[[132 131 123 126 129 123 132 128 123 131 131 132]
 [131 130 125 126 129 125 132 127 124 131 132 131]
 [116 113 141 123 135 143 131 124 129 136 137 139]
 [130 131 126 131 125 125 124 130 131 124 123 122]
 [119 114 137 119 140 141 139 122 121 143 146 149]
 [113 110 145 123 136 147 130 123 131 137 137 141]
 [137 139 117 130 125 116 130 130 124 124 125 123]
 [143 150 112 140 111 107 115 137 135 106 104  99]
 [122 121 135 127 130 135 127 127 130 130 130 131]
 [135 137 120 130 124 119 127 130 127 124 124 122]
 [129 127 126 124 132 128 134 126 122 135 136 137]
 [135 137 122 133 121 119 122 132 131 119 118 116]] out 122

[[141 135 126 116 111 109 117 129 143 151]
 [126 116 111 109 117 129 143 151 151 147]
 [143 141 135 126 116 111 109 117 129 143]
 [111 109 117 129 143 151 151 147 134 122]
 [143 143 141 135 126 116 111 109 117 129]
 [140 143 143 141 135 126 116 111 109 117]] out 143

[[138 117 138 117 119 120 137]
 [132 120 134 122 121 121 135]
 [127 133 123 129 131 133 128]
 [132 124 132 123 125 126 133]
 [133 122 134 121 123 123 134]
 [139 114 140 116 114 115 139]
 [127 132 124 129 132 132 128]
 [134 123 132 123 124 123 133]
 [131 125 129 125 124 125 132]
 [144 105 147 110 106 108 145]
 [133 122 135 123 124 122 133]
 [124 137 120 133 137 137 125]] out 120

[[125 130 117 138 122 121 114 109 130 134 119 127]
 [134 129 141 118 135 137 141 146 130 121 139 130]
 [132 126 139 122 134 137 143 151 125 126 137 130]
 [134 129 142 112 134 138 138 145 129 114 140 126]
 [132 127 141 122 133 138 142 149 124 126 137 128]
 [126 133 114 145 122 121 109 106 134 140 118 130]
 [129 123 139 120 133 137 145 153 121 125 136 128]
 [131 126 140 129 133 136 146 149 121 134 134 130]
 [132 127 142 120 134 136 146 147 125 124 138 129]
 [125 129 116 137 124 120 117 111 131 134 119 129]
 [126 132 115 142 123 120 112 107 133 137 119 130]
 [133 127 142 116 135 137 142 149 127 119 139 128]] out 142

[[134 124 130 128 129 129 128 129 130 129 128]
 [150 106 148 146 114 117 121 132 130 128 128]
 [122 126 136 140 116 120 126 122 115 110 146]
 [133 127 126 125 129 126 120 142 147 150 106]
 [107 143 120 126 124 119 115 144 146 147 109]
 [139 120 132 128 132 135 138 116 113 112 145]
 [136 119 139 139 118 119 121 134 132 131 126]
 [132 122 136 139 117 117 119 135 132 130 127]] out 136
---
[ 98 114 122 149 101]: 98, 101

[136 132 132 110  98 112]: 136, 112

[133 110 157 128 104]: 133, 104

[153 122 108 114]: 153, 114

[[139 148 104 124 149]
 [120 111 148 132 110]]: 139, 110

[[111 133 119 116]
 [153 123 139 143]
 [108 133 118 114]]: 111, 114
---
array([[155, 129, 131, 155],
       [143, 154, 147, 111],
       [142, 154, 111, 154]]) yields 111

array([[123, 135, 123, 125, 122, 133],
       [107, 145, 111, 107, 109, 144],
       [124, 131, 124, 124, 125, 133]]) yields 124

array([[140, 116, 151, 137],
       [140, 157, 115, 123],
       [140, 123, 138, 136]]) yields 138

array([[133, 123, 131, 125, 123],
       [131, 129, 125, 125, 128],
       [151, 102, 151, 105, 105]]) yields 151

array([[132, 101, 105, 127, 101, 137, 120],
       [136, 103, 104, 125, 103, 137, 118],
       [140, 105, 103, 122, 105, 138, 116]]) yields 103

array([[112, 146, 113, 149, 142, 139],
       [151, 100, 146, 107, 103, 108],
       [155, 106, 152, 100, 106, 102]]) yields 152

array([[112, 145, 112, 143, 139, 139, 114],
       [116, 149, 114, 144, 139, 140, 108],
       [144, 105, 144, 110, 112, 110, 146]]) yields 144
---
[121 138 103 140 115 127] => 138

[[102 150 107 103 104 147]
 [129 127 126 128 127 130]] => 127

[131 118 138 131 109 103] => 118

[122 105 132 118 144 150] => 105

[[124 106 154 125 124 107]
 [108 110 134 147 103 153]] => 110

[[110  99 108 102 134 143]
 [122 132 142 115 105 136]] => 132

[[139 134 123 112 142 149]
 [115 114 139 114 147 158]
 [136 139 156 109 151 125]] => 139

[[135 109 127 144 122 113]
 [136 130 152 128 112 122]] => 130
---
[152 134 107 133 118 138 119] yields 118
[110 103 137 132 153] yields 137
[129 132 133 108 149 113 124] yields 149
[147 104 149 104 107 112] yields 104
[128 157 143 145] yields 157
[150 145 113 108 141] yields 113
[134 141 139 102 103] yields 139
---
[105 108 144 150 110 111] → 110
[156 152 108 102 149] → 102
[112 153 149 110 104 147 147] → 147
[107 110 143 148] → 143
[146 111 112 120 153 157] → 153
[142 133 152 106] → 152
[117 128 125 152 143 134] → 143
---
130  117   98  137  136 -> 98, 137

145  151  106  147  150
147  152  107  146  147
111  103  145  112  110
-> 107, 152

106  147  153  107  107 -> 153, 153

155  147  142  128  143 -> 142, 155

144  155  142  113  110  129  133 -> 113, 155

125  139  150  153  154  151  147 -> 153, 154

128   99  110  152  148  121  139 -> 152, 152

132  116  106  133  126 -> 106, 133

146  132  106  150  110  109  146 -> 150, 150

146  116  120  125  114  109  150 -> 125, 150
---
[[136 121 119 135 135]
 [133 124 122 133 133]
 [155 106  99 152 151]] --> 119

[[126 124 139 122 124 124 124]
 [127 142 113 136 101 126 129]] --> 139

[149 156 148 112 133 122 131] --> 148

[[129 140 137 144 135 132]
 [134 133 144 129 131 128]
 [126 130 103 142 133 127]] --> 137

[151 117 125 114 104] --> 125

[[136 124 122 118]
 [132 106 128 124]
 [132 109 141 123]] --> 122
